In the data rows, zero lies at 4.5, halfway between 4 and 5.
Here are some points:
[6 5 5 5 2 0 5 2]
[2 5 6 6 5 5 2 5]
[4 3 4 6 4 7 5 6]
[5 4 6 2 5 4 4 6]
[1 3 5 5 6 6 7 2]
[2 4 3 6 5 8 2 6]
[4 5 3 4 7 6 4 6]
[2 4 6 3 6 6 4 6]
[5 5 6 5 4 0 8 4]
[2 6 7 4 5 4 3 5]
[2 4 7 4 5 4 4 4]
[4 6 6 4 7 4 9 1]
[5 4 5 4 5 5 2 6]
[3 5 6 5 6 5 2 5]
[8 4 1 5 3 5 2 7]
[6 6 3 5 3 4 3 4]
[4 5 8 2 6 0 9 0]
[2 2 6 5 6 5 8 3]
[6 5 1 3 4 6 1 7]
[4 4 8 4 7 2 7 4]
[8 5 4 6 4 3 5 4]
[5 4 1 5 3 8 1 7]
[4 3 4 6 5 5 6 4]
[4 3 6 4 3 5 5 4]
[4 5 4 5 5 7 0 9]
[5 5 3 4 3 5 5 4]
[4 4 4 4 5 3 2 6]
[6 3 3 4 4 5 5 6]
Then 18 other points, each followed by its number:
[7 5 3 4 2 1 4 4] 0
[2 4 4 3 6 8 2 6] 1
[6 6 5 4 5 3 6 2] 2
[0 5 7 5 7 7 3 7] 3
[7 9 3 2 4 2 1 8] 4
[8 5 3 5 2 0 7 4] 5
[6 3 1 6 3 6 6 3] 6
[3 5 4 5 5 6 3 6] 7
[4 4 4 5 5 5 2 5] 8
[6 3 3 5 4 6 6 2] 9
[6 4 3 5 3 4 3 4] 10
[5 4 4 5 7 6 5 1] 11
[4 6 7 4 5 3 6 4] 12
[3 7 6 4 4 4 3 5] 13
[8 5 1 7 3 3 5 4] 14
[6 3 4 7 4 5 7 4] 15
[3 5 4 3 6 7 5 6] 16
[4 6 5 4 5 5 4 4] 17
Which two of these numbered points are nearest to each point below, looking only along the 3 directions in which the first points spread most? Their numbers follow each, nearest first.
[2 4 7 3 8 7 2 5] > 3 1
[3 5 6 5 6 3 6 4] > 12 17
[5 5 3 5 6 7 4 5] > 7 16
[4 5 7 4 5 4 3 5] > 13 17
[6 6 3 5 2 2 4 5] > 0 10
[8 6 3 3 3 1 7 2] > 5 0
[5 3 3 6 5 6 7 5] > 9 15
[7 4 4 3 4 4 4 3] > 10 0
[9 7 3 3 2 1 0 6] > 4 0
